[116 111 125 132 100 100 118 111 123 135 126 115 126 129 109]
The entry just left of the largest entry? 123
The entry just left of 132? 125
The entry just left of 125? 111

Read these off the table that follows.
1) Find the 1st entry on the main diagonal.
2) Find the last entry, reading row by row.
3) Find the top-right entry.
4) Find the fourth entry in reading order.
5) Find the last entry in the row that holds the smallest entry.
6) Find the top entry of the column that holds the smallest entry.
7) Find the entry directly below the smallest entry.
8) Find the entry in the bottom-left corner.
[[124 138 128 120 116 153 137 110 129 113 113 135 126 124 115 116]
 [138 135 123 135 134 116 124 130 101 137 120 121 127 126 118 117]
 [134 128 131 132 138 124 135 136 119 136 128 119 124 137 119 120]
 [128 129 135 127 133 135 134 146 122 145 138 122 119 144 112 114]
 [134 136 125 141 133 113 136 128 117 140 132 119 125 135 120 115]
 [131 136 125 130 103 126 118 108 131 118 126 141 135 130 132 142]]
1) 124
2) 142
3) 116
4) 120
5) 117
6) 129
7) 119
8) 131

Questions about the grid below.
1) The 1st entry, reading row by row?
2) The bottom-right entry?
3) The 4th entry from the end, reading row by row?
4) The largest entry?
5) The largest entry in the first row?
6) The 5th-last entry, reading row by row?
7) The largest entry in the first column?
8) The third-last entry, reading row by row?
[[122 114 124 144 110 136 138 115 135 113 117 137 117 134 122]
 [119 114 108 100 125 126 106 119 123 121 110 124 109 120 119]
 [124 123 117 104 130 120 101 126 119 116 112 121 115 115 118]
 [138 147 144 135 142 126 133 142 128 145 145 126 152 129 138]
 [143 148 139 123 153 133 126 148 134 151 145 132 151 132 142]
 [121 121 117 103 127 118 100 123 116 114 111 119 112 112 116]
 [124 113 123 144 113 142 141 116 138 111 119 142 111 139 127]
 [129 122 121 123 128 135 125 127 133 115 122 138 112 132 126]
 [131 137 140 146 127 128 145 131 129 142 141 127 149 132 134]]
1) 122
2) 134
3) 127
4) 153
5) 144
6) 141
7) 143
8) 149

m =
[[148 133 138 125 118]
 [148 133 132 124 125]
 [148 137 135 124 138]
 [149 133 143 124 125]
 [148 134 135 124 130]
 [148 133 135 124 124]
 [149 133 143 124 125]
 [142 138 114 124 142]
 [147 137 128 124 139]]
Report the 1st entry on the diagonal from the top-right corner.
118
Report the 1st entry in reading order.
148
The top entry of the column that holds the smallest entry -> 138
Report the entry just right of the smallest entry.
124
The fifth entry from the end, reading row by row -> 147
The smallest entry in the first column -> 142
Report the entry directly below the centre entry.
135
Report the second entry from the end, reading row by row.
124
The 2nd entry on the diagonal from the top-right corner is 124
The entry directly above the centre entry is 143
The entry directly below 118 is 125
Report the entry at the centre.
135
The entry directly below 132: 135
Report the entry just left of 114.
138
The entry directly above 130 -> 125
Report the entry just left of the centre entry.
134
The entry directly above the smallest entry is 143
The smallest entry: 114

[[112 105 117 131 129 135]
 [122 118 124 133 129 129]
 [122 109 125 137 131 130]
 [115 104 120 139 126 132]
 [114 118 119 128 122 129]
 [123 122 125 128 126 129]
 [117 112 121 132 127 132]]
The fourth entry, reading row by row?
Answer: 131
The 3rd smallest entry?
Answer: 109
The entry just right of the smallest entry: 120
The bottom-left entry?
Answer: 117
The top-left entry: 112
The last entry, reading row by row is 132
The entry just right of 115: 104
The entry just left of the smallest entry -> 115
The fourth entry from the end, reading row by row is 121
The top-right entry?
Answer: 135
The third entry, reading row by row is 117
The second smallest entry?
Answer: 105

Read these off the grid that follows. Indices start at 0.
1) Find the entry at row 0, column 0.
2) Find the entry in row 2 and column 0.
3) Find the bottom-left entry.
4) Find the entry in the top-right corner.
5) Find the entry in the bottom-right corner.
6) Find the entry in row 1 and column 1.
7) Find the entry in row 1 and column 0.
[[122 135 136 124 116 123 134 124 120]
 [123 132 136 120 123 126 130 122 121]
 [140 132 116 145 101 107 131 118 138]
 [140 130 120 145 105 113 130 117 137]
 [128 133 141 125 116 125 132 119 116]
 [133 141 147 128 111 122 132 120 113]
 [104 140 118 107 125 114 151 135 137]
 [140 132 117 146 102 109 131 120 138]
 [123 122 145 117 150 146 119 134 115]
 [125 141 136 122 121 118 141 130 126]
 [143 130 118 146 105 114 129 121 136]
 [101 138 119 102 134 117 151 143 142]
 [133 136 147 132 110 125 126 114 109]
 [141 136 115 146 100 108 135 116 138]
 [147 130 129 150 101 119 124 111 126]
 [126 134 140 121 128 127 132 128 120]]
1) 122
2) 140
3) 126
4) 120
5) 120
6) 132
7) 123

X =
array([[129, 149, 118, 118, 111, 126, 134, 135, 109, 125, 136, 133, 115],
       [122, 153, 121, 115, 119, 125, 137, 140, 114, 124, 132, 133, 116],
       [128, 150, 125, 114, 111, 125, 137, 141, 111, 125, 131, 133, 122]])
The largest entry in the first row?
A: 149
The entry in the top-right corner is 115
The entry in the top-left corner?
A: 129
The fourth entry from the end, reading row by row?
A: 125
The third entry in reading order?
A: 118
The 2nd-last entry, reading row by row?
A: 133
The entry just right of 136 is 133
The smallest entry in the first row?
A: 109
The 5th entry from the end, reading row by row?
A: 111
The entry directly above the centre entry -> 134
The last entry, reading row by row is 122
The entry just right of the smallest entry -> 125
The third entry on the diagonal from the top-right corner is 131
The entry just right of 119 is 125
The 4th entry in reading order is 118
The entry just left of the smallest entry -> 135
The entry just left of 124 is 114

Questions about the matrix below. Counting starts at 0.
1) Find the entry in the top-left corner.
2) Find the entry just right of 150.
3) Find the entry at row 0, column 2.
4) Find the entry directly below the largest entry.
5) Find the entry directly below 144.
6) Find the bottom entry of the column that holds the smallest entry.
7) Find the entry in row 1 and column 0.
[[129 144 128 139 121 113 114 143 121 143 120 131 126 124 122 122]
 [118 150 128 139 124 110 109 139 127 148 123 126 131 118 122 123]
 [142 119 121 119 131 133 132 118 128 123 135 141 132 132 135 132]]
1) 129
2) 128
3) 128
4) 119
5) 150
6) 132
7) 118

data = [143 148 132 127 125 118 133  99 133 146]
Find the entry just right of 125.
118
The entry just left of the largest entry is 143
Find the entry just left of 125.
127
